In the data rows, 128 means zero.
Some points, one per row:
[160  73 143 121 116 146 137 122 172 107 115 136  80 155 161 127 121  95
  94 142 130 110 182 140 135 151 126 132  76 115 132 115]
[ 93 180 135 115 149  82 163 243  76 101 100 139  83 153 102 204  97 185
 222 181 165 200 190  92  68 149  33 121 224 196 116  88]
[141 212 145  94  72 186  74   4  64 102 140  76 172 186  89 105 177 110
  82 113 105  72  86 116 210 126 110  77  51 137 121 202]
[178  85 178 106 108 157 149 154 143  78  96 159  51 150 134 150 123 121
 118 146 142 122 184 139 126 162  94 146 109 129 136 103]
[162  79 152  81  77 182 144  85 174  70  92 133  91 170 131 111 150 116
  80 155 159 146 210 171 123 158 120  92 104 134 157 140]
[153 153 167  55  75 165 142 141 105  45  91 141  73 185 104 160 128 182
 129 177 183 156 229 129  99 181  55 105 154 169 151 105]
[109 130 125 151 180  69 138 224 114 137 139 158 112 102 146 161  89 162
 189 135 162 154 127 103  66 128 115 169 218 159 109  73]
[130  92 150 122 147 104 175 232 156  81 109 172  47 105 146 159  81 177
 182 180 204 180 220 124  51 162 100 162 207 166 143  53]
[135 149  91 177 178 119  73  64 109 221 173 105 195  76 134  86 156  68
 115  47  72  39   0 112 192  84 210 182  84  76 107 174]
[158 124 125 118 120 151  87  55 149 134 143 102 154 122 141  89 147  90
  93  90 121  79 126 137 175 124 182 110  83 114 133 157]
[117 114 105 148 187  93 139 202 143 161 128 141 107  75 150 146  98 127
 168 122 149 153 122 140  81 106 155 182 183 134 122  85]
[134  68 116 143 142 111 163 173 150 124 116 164 112 119 153 116 112 139
 146 127 152 148 154 135  85 138 133 150 166 132 144  91]
[117 197 161  73  42 183 115  63  95  50 112  89 128 211  74 152 158 165
  86 194 146 146 187  98 176 155  63  42  70 171 127 160]
[101 207 109 128 128 140  79  57  61 152 177  74 212 126  88  98 162 102
 138  90  87  82  25 100 194  88 145 110 101 123 103 202]
[122 222 147 104  87 184  85  46 104 135 114  61 155 145  98 118 162 120
  91 140  91 112 129 135 198 119 113  70  66 138 121 194]
[101 102 132 140 147  91 167 201 120 101 129 173 104 125 138 158 100 179
 164 161 157 172 160 118  64 140 109 138 189 149 134  79]
[127  65 116 163 136  95 119 102 184 178 154 134 160  83 149  84 133 100
  85  94  85  94  83 116 142 132 204 138  86  74 123 119]
[146 156 157  58  59 189 141 106 116  49  83 130  93 197  88 152 134 166
 101 182 166 164 218 144 137 153  46  60 100 166 132 143]
[ 73 188 115 188 194  69 126 191  76 172 166 119 156  90 110 157 104 124
 199  96 113 121  51  74 122 102 128 174 195 137 100 118]
[144 124 146  87 111 129 154 188 131  58  93 152  79 157 124 139 112 173
 157 170 183 164 216 121  83 153  78 101 163 176 136  87]
[106 235 148  67  61 176 110  70  43  60 125  74 159 227  65 150 157 158
 136 176 135 149 162 100 157 141  43  36 116 193 131 189]
[192  93 173  73  51 199 129  60 179  62  74 109  82 191 138  99 152 100
  74 164 134 113 213 166 154 157 113 101  35 120 154 151]
[178  95 160  91  62 179 115  52 177 104  89 107  99 145 135  99 168  97
  43 142 123 107 186 164 170 162 159  98  35  89 163 141]
[150  50 136 150 149 113 123 164 212 136 109 142  85  89 185 125 103  94
 107 128 121 122 166 156 101 116 173 154 124  94 132  88]
[139 114 136  96  99 142 151 119 116  99 118 135 115 165 112 131 146 137
 122 156 135 146 150 129 130 144  91 112 118 145 137 146]
[121 103 139 128 119 120 150 184 136 122 112 151  91 128 134 156 107 170
 153 165 158 181 178 128  86 137  97 129 163 145 139  75]
[124 137 106 127 131 143 125 104 115 128 142 120 167 149 117 114 150 119
 129 108 119 131  97 124 154 111 124 118 138 127 116 168]
[129  68 107 188 192  61 118 187 161 211 151 155 130  38 166 118 111  96
 151  72 111 112  61 131 114 109 204 198 152  71 119  89]
[146 105 158 115  97 140 145 139 169  86 117 144  77 140 129 145 103 150
  93 160 159 142 215 127 107 156 117 110 115 140 136  87]
[141  54 120 153 149 112 165 172 159 133 114 181  95 109 163 123 103 123
 150 122 155 154 149 145  77 128 140 155 164 136 137  99]
[ 72 241 108 129 123 111 116 125  32 146 145  88 184 131  76 146 134 161
 177 133 118 153  85 100 137 112  82 107 169 163 121 162]
[ 72 173 119 127 138  87 141 180  58 121 125 124 150 128  85 144 133 156
 173 130 126 154  92  70 117 129  82 121 194 151 109 115]
[ 77 209 108 133 141 123 101 118  70 135 139  83 194 146  87 156 142 122
 161 135  82 138  78  93 153 106  95 110 145 145 100 181]
[124 114 115 144 140 130 118 102 146 160 127 111 161 103 143  85 145  83
 114  98  89 103  84 142 154 109 180 130 100 101 130 153]
[127 137 142 143 153  98 143 166  96 138 143 149 102 125 113 161 113 125
 140 131 127 126 108 114 137 144  91 158 149 120 119 103]
[126 129  94 176 178  96 117 143 137 198 136 123 143  62 149 107 113 109
 136  77 109 114  80 139 120 107 202 160 148 101 140 125]
[139 140 138 103  80 175  98  41 133 104 132 102 142 154 123 100 156 104
  79 116 109 104 118 134 176 132 135  91  70 114 141 161]
[131 126 117 161 158 122 105 110 149 192 137 113 157  62 153 101 126 105
 113  89 107 103  82 147 135 101 204 150 109 100 125 142]
[173  87 138 102  66 193 129  32 172 104 119 119 136 167 145  89 155  99
  47 134 119  99 170 178 167 142 135  84  45  95 152 154]
[ 97 104  93 156 170  81 172 223  97 128 140 182 138 104 122 149 104 160
 207 134 156 160 102 102  76 134 107 167 223 148 128  88]
[130 166 139 131 103 137  94  40 125 154 161  83 167 142 124 109 158 112
  75 116  94  75  98 112 172 112 158  93  63 108 121 164]
[189  74 157 100 108 155 132 112 173 105 102 136  73 130 168  97 134 124
  83 114 150  98 168 161 127 157 156 149  92 104 148 103]
[113 118  81 209 215  83 112 129 138 230 169 131 180  61 165  92 114  60
 164  61  91  77   4 127 123  76 218 193 143  93 111 142]
[164  53 126 170 164 113 111 131 193 166 137 153 101  54 180 104 108  78
 117  75 131  93 102 152 130 116 211 194 126  74 133  96]
[131 109 106 151 160 116 110 101 118 172 156 136 153 115 130 110 135  90
 131  85 109  92  64 118 150 106 152 167 123  97 128 146]
[153 124 130  93  90 178 139  66 154 107 106  99 124 189 124 113 152 111
  66 144 133 117 170 147 155 140 110  92  63 133 128 164]
[105 141 112 154 167  98 115 123 124 183 137  93 162 100 130 124 121  89
 141  87  87  99  62 109 161  99 146 139 113 113  98 148]
24 more points follow, each with its number after it:
[143 149 147 114  99 164 119  77 110 105 126 120 120 163 113 130 153 109
 104 125 104  90 118 117 189 150 100 113  60 104 123 144] 0
[162 116 132 138 127 145 108  97 166 153 118 111 118  86 151  94 140 109
  89 108 122 103 132 161 151 117 190 138  83 104 156 135] 1
[146 121 137 114 104 151 134  96 136 118 130 121 129 142 122 111 138 129
  74 124 153 114 143 116 142 152 136 118  95 125 143 132] 2
[142  95 145 136 137 114 162 198 163 105 120 171  61 108 157 157  94 155
 136 152 172 171 196 148  66 142 112 149 169 161 139  72] 3
[ 59 194 102 152 183  65 141 216  59 158 139 138 144  92 113 174 106 180
 216 135 144 182 101  89  75 102 102 153 243 167 121  94] 4
[131 163 128  84 111 156 124 142  89  75 112 125 129 172 112 151 127 167
 139 157 167 152 192 109 111 141  85  87 154 180 130 116] 5
[156 110 143  93 110 141 143 161 164  81  99 145  60 146 145 146 104 156
 125 168 195 156 222 157  89 150 131 127 147 159 137  90] 6
[129 172 128 102 102 172 100  23 114 123 139  72 177 176 100  93 157 112
  96 120  92 103 129 129 175 111 117  76  70 127 119 197] 7
[140 110 114 147 142 127 117 100 143 154 140 112 162 112 140  93 120  91
 114  85 116  88  97 134 148 111 178 133 106 107 129 147] 8
[ 78 187 104 201 209  71 107 160 105 236 166 119 177  48 129 133  99 117
 184  72  95 116  20 113 122  80 179 176 176 127 109 126] 9
[ 79 246 144  78  80 163 113  88  41  76 117  54 188 222  71 144 170 152
 147 167 101 151 133  93 163 113  37  50 126 179 105 203] 10
[141 130 125 133 106 148 104  75 138 134 154 128 148 130 131 115 140 111
 111 109 107 106  97 134 167 125 146 121  84 107 130 152] 11
[186  44 153 112  84 173 141 102 209 110 113 148  78 125 168 107 129 120
  39 142 144 134 189 187 130 151 155 124  72 101 156 108] 12
[ 88 105  84 204 195  70 122 172 131 211 169 141 172  56 135 135 119 113
 152  90  89 117  45 114 115  80 173 179 156 102 110 113] 13
[ 96 175 117 154 173 101 112 185 107 182 129 111 129  83 119 151  97 147
 165 114 124 147  99 121 111  90 132 156 170 143 105 116] 14
[128 131 129 134 163 109 116 158 125 129 148 154 118 108 142 144 118 138
 165 126 138 137 122 132  98 124 139 148 179 135 124 111] 15
[171  67 133 121 104 159 153  98 175 100 109 156 110 144 154 110 126 120
  83 137 133 116 171 158 122 154 137 127  78 110 142 124] 16
[112 135 123 113 103 117 146 148 120 108 118 122 126 132 108 152 123 164
 122 165 119 164 177 134 101 131  99 103 143 140 126 121] 17
[ 73 180  87 177 190  71 127 177  97 204 150 131 176  74 122 142 111 139
 196  95 104 137  38 116 115  84 162 161 192 129 118 133] 18
[ 98 169  90 122 131 113 133 136  57 113 150 129 171 158  81 137 132 157
 159 127 138 136  99  77 135 133  82 118 169 154 114 158] 19
[ 96 142  84 172 161 108 110  84 108 211 172 128 184  95 127 107 135 103
 124  83  79  91   1 124 166  91 173 162 101  80 113 159] 20
[113 165 113 148 158 102 130 174 129 158 125 122 130  96 127 141 118 138
 166 123 131 146 110 131 100 113 138 135 158 140 117 122] 21
[ 74 158  85 203 211  47 106 185  68 227 183 134 195  47 119 137 114 123
 202  74  77 116   0  82 133  89 168 193 194 100  96 127] 22
[ 94 164 122 117 109 145 120  87  91 130 130  94 169 148  92 127 140 142
 112 145  85 143 114 111 138 108 104  80 106 146 127 165] 23
Which two of these numbered points are nearest to each point below, ignoring the 3 directions in which the first points spread most? Their numbers follow each, nearest first.
[142 127 149  87  77 175 133 105 134  76  98 134 116 156 110 128 150 146
 108 177 129 149 168 171 122 151  99  99 107 141 147 132] > 18 12
[162  50 131 143 148 108 132 167 205 138 122 155  64  81 189 106  89 113
 124 118 168 114 172 160  74 144 183 177 144 117 148  61] > 6 3
[169  77 160  99  89 148 155 161 180  77  84 156  40 125 159 145 114 135
 108 161 167 161 236 170  87 166 117 118 124 132 162  87] > 21 1
[ 99 138 107 126 123 129 146 146  95 132 137 141 144 122 106 144 132 163
 177 147 117 164  88 138 112 123 109 130 161 142 136 136] > 20 18
[124 163 116 151 148 126 108 102 117 149 156 109 167 107 135 115 126 116
 136  96 130 101  81 117 150 106 162 141 120 128 105 148] > 6 8
[133  80 113 139 125 114 130 104 161 156 137 128 140 100 151 107 123 111
  94 121 114 124 118 150 122 127 178 136 106  89 131 123] > 17 23
[ 81 167 119 115 107 122 127 121  85 120 148 116 176 151  77 149 144 155
 137 148 107 150 108  96 148 132 103  92 131 138 114 141] > 13 22
[148  72 127 131 123 117 154 173 174 127 128 172  89 116 150 143 112 148
 121 148 152 151 142 164  99 153 128 150 138 108 141  79] > 20 12
[162  78 156  89 128 134 158 189 165  78 110 164  49 121 156 137 111 154
 130 161 194 146 210 149  81 178 118 162 161 137 150  64] > 15 2
[129 134 150 119 132 125 151 177  92 109 125 163  92 149 113 171 125 152
 147 139 134 140 130 111 132 144  79 143 149 139 113  96] > 0 22
[119 163 128 123 123 131 126 151 111 132 115 121 124 123 109 142 118 153
 153 146 148 152 144 139 120 130 109 117 148 146 147 123] > 1 18
[154 156 131  98  82 174  99  44 142 119 102  80 143 144 111  90 160 104
  71 128 105 106 132 156 179 132 163  90  56 109 148 174] > 1 18
[130 116 118 118 133 131 155 138 152 131 110 134 115 156 131 133 120 136
 112 144 143 139 161 137 106 130 116 135 127 149 126 121] > 7 16
[103 177 119 138 126 148  82  50 107 144 148  59 199 127 115 104 158  78
 114 101  67  91  75 121 186  92 154  94  81 104  97 189] > 10 7
[176  81 133 144 147 122 113 138 167 145 135 153  92 103 151 122 123 109
 124 108 139 104 142 138 126 134 166 169 131  98 133  92] > 15 22
[119 120 120 125 154 105 144 179 138 123 111 134 112 106 139 142 105 141
 161 137 152 161 159 143  86 122 127 153 179 156 137 104] > 4 21
[162 105 156  75  70 158 153 117 152  51  85 121  85 183 125 122 131 137
 114 172 171 152 205 125 128 168  92  81 108 148 156 124] > 8 11
[ 86 168 117 140 136  90 129 184  46 120 134 142 147 118  96 169 131 171
 192 137 123 160  99  78 113 138  76 134 193 150 121 115] > 22 11
[127 121 141 105  98 131 165 179 105  78 114 165 106 148 113 168 113 206
 137 189 156 190 191 141  79 161  47 103 182 166 138  90] > 12 13
[146  34 121 161 157  87 141 177 200 146 137 176  94  60 179 131  92 122
 136 105 125 129 157 153  64 123 193 175 150 105 129  70] > 17 3
[189 103 159  66  57 173 119  69 159  75  80  95  94 167 137  88 147 113
  62 139 159 100 206 145 151 168 142  95  63 111 155 143] > 8 2
[ 77 153  96 158 156 100 156 193  69 123 137 159 157 146 116 151 116 167
 204 143 136 170  85 101  93 120  70 138 210 168 119 126] > 16 20
[ 65 199 116 125 126 108 118 112  55 145 145 111 185 154  94 152 128 165
 148 136 104 157 103 107 122 103  81  95 153 160 125 147] > 23 17
[162  47 155 130 157  80 186 255 186  90  86 215   0  94 176 166  66 177
 170 151 214 173 222 147   3 179 116 193 228 155 153   0] > 15 3
[114 137 102 179 160 124 112  66 129 187 167 106 192 119 135 101 155  60
 118  77  60  70  31 108 183  98 165 134  77  87  93 178] > 16 11
[ 49 187  97 156 192  65 138 226  64 154 158 124 174 121  92 182 112 160
 231 132 115 166  83  74  96  87  81 152 232 177  93 126] > 10 7
[187  33 171  94 100 144 142 169 211  71  78 161  21 114 178 139 101 135
  98 153 182 148 255 174  95 176 141 146 129 120 154  51] > 1 6
[122 210 149 101  93 162  93  74 102 131 116  70 150 151  89 142 148 139
  85 153 116 130 145 142 172 123 106  84  89 145 117 173] > 14 9
